Where one turn sends some rows of the set: a few examples, then the rows asked:
E: [-1.96  0.00 -2.47  1.36 -0.46  1.27  0.18 -1.86  2.87 -3.43 -0.06  2.03
 -0.78  0.57  1.55 -0.62  4.41 -0.59  0.95  0.49  0.93 -0.94  1.92]
Z: [-0.62 -2.66 -2.94  1.55 -1.33 -0.01 -0.49 -1.93 -2.87 -5.08  2.93 -2.05
 -0.34  2.11  1.48  2.41  0.64 -2.43  2.61 -1.57  0.29 -1.36  0.90]
M: [-1.52  0.34 -2.72  3.19  0.58  3.17 -0.43 -0.43  2.97 -0.50 -0.80  0.86
  0.76  2.77  1.90  4.25  1.60 -2.64  1.40 -1.05  1.48 -0.28  3.26]
T: [ 0.93 -1.21 -4.68 -2.16 -2.01  2.36  0.51 -1.00  0.01 -3.45  1.65 -0.42
  0.26 -0.99  2.36  0.59  2.27 -1.52 -2.17  0.37  1.58  1.64  1.51]
P: [ 0.68  0.95 -0.56 -0.78 -2.13  0.09 -0.98  0.19  2.79 -1.62 -0.25  0.24
  0.99  4.08  2.05  3.24  4.20  1.23 -1.51  0.04  1.96 -1.95  1.08]
H: [ 1.15  0.62 -3.09  1.43 -1.65 -1.21 -1.48 -2.36 -2.12 -1.78  1.75  2.10
  0.86 -3.02  0.54 -0.09  2.16  0.29  0.95  0.61  1.56 -0.19  0.69]
W: [ 3.22 -0.07 -3.91 -2.42 -0.39  0.19  0.17 -1.04 -1.11 -0.68  1.89 -1.39
  4.19 -0.93  0.49  3.77 -0.77 -1.15  0.39 -0.88  0.42  0.03  0.92]
U: [-0.46 -2.28 -3.60  0.89 -1.07  0.92 -0.44 -0.84 -3.28 -4.53  1.99 -1.09
 -0.28  3.29  2.20  1.81  1.40 -2.34  3.27 -1.23 -0.15 -2.05  1.35]
R: [ 0.88  1.57 -2.61  4.42 -0.51  0.41 -2.61 -1.50 -1.25  0.96  0.26  1.45
  2.00 -0.76  0.55  4.59  0.09 -1.39  2.15 -0.74  1.70 -0.60  1.87]
A: [ 2.14  0.24 -1.44 -2.05 -2.70 -1.04 -0.53  0.22  0.35 -1.04  2.01 -0.70
  2.09  2.66  1.88  3.57  2.13  1.28 -2.67 -0.30  3.06  0.34  0.93]
L: [-0.14 -1.93 -3.09  1.90 -1.70  0.93 -1.50 -1.97 -2.92 -4.92  1.46 -1.68
 -0.88  2.00  1.63  2.52  1.49 -2.39  2.90 -1.08 -0.41 -2.87  0.46]
F: [ 1.42  1.38  0.20  0.94 -2.66 -2.61 -2.10 -1.23  0.82 -0.92  1.12  0.31
  1.57  1.34  0.62  3.64  2.84  2.07 -0.97 -0.05  2.48 -1.74  0.17]
J: [ 0.26  1.38 -1.02  2.06  0.85 -1.56 -0.83 -2.82  1.93 -0.94  0.16  0.73
  2.84 -0.77 -0.79  3.03  1.17 -0.18  3.44 -0.68 -0.19 -2.93  0.77]
D: [ 1.52 -0.44 -4.32  0.88 -1.04  3.16 -0.73 -0.39 -0.35 -0.40  1.13 -1.27
  1.80  0.38  1.98  5.43 -0.75 -3.03 -1.10 -1.29  2.27  2.08  2.27]
B: [ 0.19 -0.11 -3.04 -1.77  0.64  3.27  0.95 -0.81  4.27 -2.53 -0.89 -1.13
  2.04  2.14  1.47  3.44  1.97 -2.01  0.68 -0.74 -0.72 -1.83  1.78]

F goes to P
H goes to E
Where do these go?
B goes to W
U goes to Z
D goes to R

